One hidden turn or mirror swaps the rows below in pairs. Which row is each named row swapped with?
The rows were stretched afterwards, more along some directions than others.
tifi: 23 7 22 16 0 3 15 -2 -4 6 6 -16 -1 -13 5 24 9
Seg: 14 -6 25 16 3 -4 -6 7 8 0 -1 -2 3 -9 9 29 -3
gides: 9 2 -1 24 0 12 -8 3 -5 4 6 -5 -7 6 -3 8 0
Kob: -1 -7 18 19 1 8 -15 -4 -1 5 -6 10 1 -6 -2 25 -13
fenu: 22 3 8 19 -2 9 0 1 -10 7 -4 -15 -8 -7 -8 17 3
nenu: 9 -2 20 16 5 5 1 0 -2 15 11 -12 -7 -11 4 28 0
zape: 1 -2 0 18 -5 12 -12 3 -1 1 5 1 -9 4 -2 13 1
Vumun: 9 1 30 23 3 0 6 5 0 -2 3 -8 1 -9 12 32 3
Koz: 0 -9 1 23 -4 12 -6 6 -3 1 6 -4 -7 11 -4 12 4
mubaf: -2 8 13 23 0 -5 -8 4 6 -3 -4 2 12 -16 -1 22 8
digu: 7 0 23 16 -5 0 -2 -5 -11 8 -8 -8 0 -29 -12 31 -5
tezu: 11 0 20 11 -5 0 9 5 4 5 11 -13 4 -13 9 26 10
robu: 9 -10 17 36 -6 10 -16 8 -2 -6 -8 -4 7 -7 -9 30 -5
zibam: -3 -10 19 20 8 1 -18 0 -4 4 -9 7 -3 -7 2 19 -20
zego: 24 3 19 20 -4 4 -8 1 -9 6 -6 -17 3 -25 -10 28 3
Disa: 0 -11 19 22 0 11 -16 -2 -8 8 -6 7 -6 -10 -7 26 -16
tonit: 4 -12 9 21 2 12 -17 2 -6 13 3 -2 -14 4 -8 19 -9
Pob: 19 1 17 18 9 3 -11 -2 -12 11 -6 -7 -4 -22 -10 21 -11
sela: 7 -1 17 23 10 1 -3 -1 3 11 6 5 -1 -11 6 32 -12
rusi: 11 8 20 16 5 0 -1 -4 -9 11 -1 -6 6 -32 -6 25 2
riso: 8 -13 26 9 0 5 6 3 -4 9 5 -9 -14 -1 8 26 -3
Fafat: 22 8 24 19 3 -3 -8 -2 -2 10 -4 -9 7 -32 -4 38 -6
vuva: 8 7 7 20 -2 10 -11 -2 1 2 -5 -7 0 -2 -6 17 2
Fomed: 15 11 26 17 10 0 4 -7 -1 -1 -6 -7 2 -14 17 21 0
lubad: 18 5 26 9 4 -3 11 2 0 6 8 -10 3 -21 17 23 7
Bivam: 8 7 -2 26 1 11 -17 4 2 1 8 -8 0 -8 -5 28 9
Kuro: 13 7 26 11 4 -1 -1 -3 -7 9 -6 -5 9 -35 -5 28 -1
faz: 9 1 18 17 -3 7 1 -2 1 7 6 -4 -2 -9 8 30 2
kife: 6 -9 15 18 1 3 -3 0 -6 9 4 -5 -18 -9 -4 20 -10
tura: 8 6 25 26 12 0 -20 -3 -3 6 -9 8 3 -12 4 25 -11
Zenif: 6 -14 23 12 8 7 -8 -5 -11 10 -5 1 -14 0 4 17 -22
kulom: 17 10 -5 33 0 9 -5 4 -5 -1 -3 -12 7 -10 -12 19 4
dozop: 3 0 13 14 4 -2 -7 -6 0 11 -3 -1 7 -27 -4 31 -9
kof: 14 20 12 25 5 4 0 -1 -2 8 0 -8 6 -25 -1 29 10
Soz: 15 0 28 5 0 0 6 -6 -2 11 -2 -12 -2 -19 2 25 -2
Ziba: 16 -3 20 26 13 3 -15 2 -7 8 -11 4 5 -10 1 25 -18
rak: -6 4 15 15 4 4 -4 2 7 3 1 5 4 -9 9 30 1
lidob: 17 7 28 13 -2 2 14 1 -8 8 4 -18 -6 -18 5 24 7
reze: 20 15 15 20 6 3 0 2 -5 7 -10 -7 16 -26 1 26 3
zolut: 8 -5 17 19 0 6 -13 0 -15 13 -6 -2 -11 -15 -7 22 -9
Lenuk: 6 -15 32 16 -2 3 -10 -2 -4 5 -9 -1 -6 -14 0 32 -16
moz: -2 0 18 16 -3 9 -2 -1 -9 11 1 -1 -7 -14 -4 30 -3
vubig: 17 4 22 19 6 3 5 -5 -14 7 -2 -13 -1 -25 -10 24 -8
Sulez: 16 -2 29 4 7 -3 -1 -3 -5 12 -9 -2 2 -22 8 28 -14
vimov: 9 -5 -1 23 -4 14 -9 9 -1 4 3 -8 -2 4 -6 20 0
roru: 7 13 3 15 6 4 -5 2 -2 5 4 -5 5 -10 2 12 10

Bivam is swapped with -> Fomed
nenu is swapped with -> vuva
Soz is swapped with -> tonit
robu is swapped with -> vubig

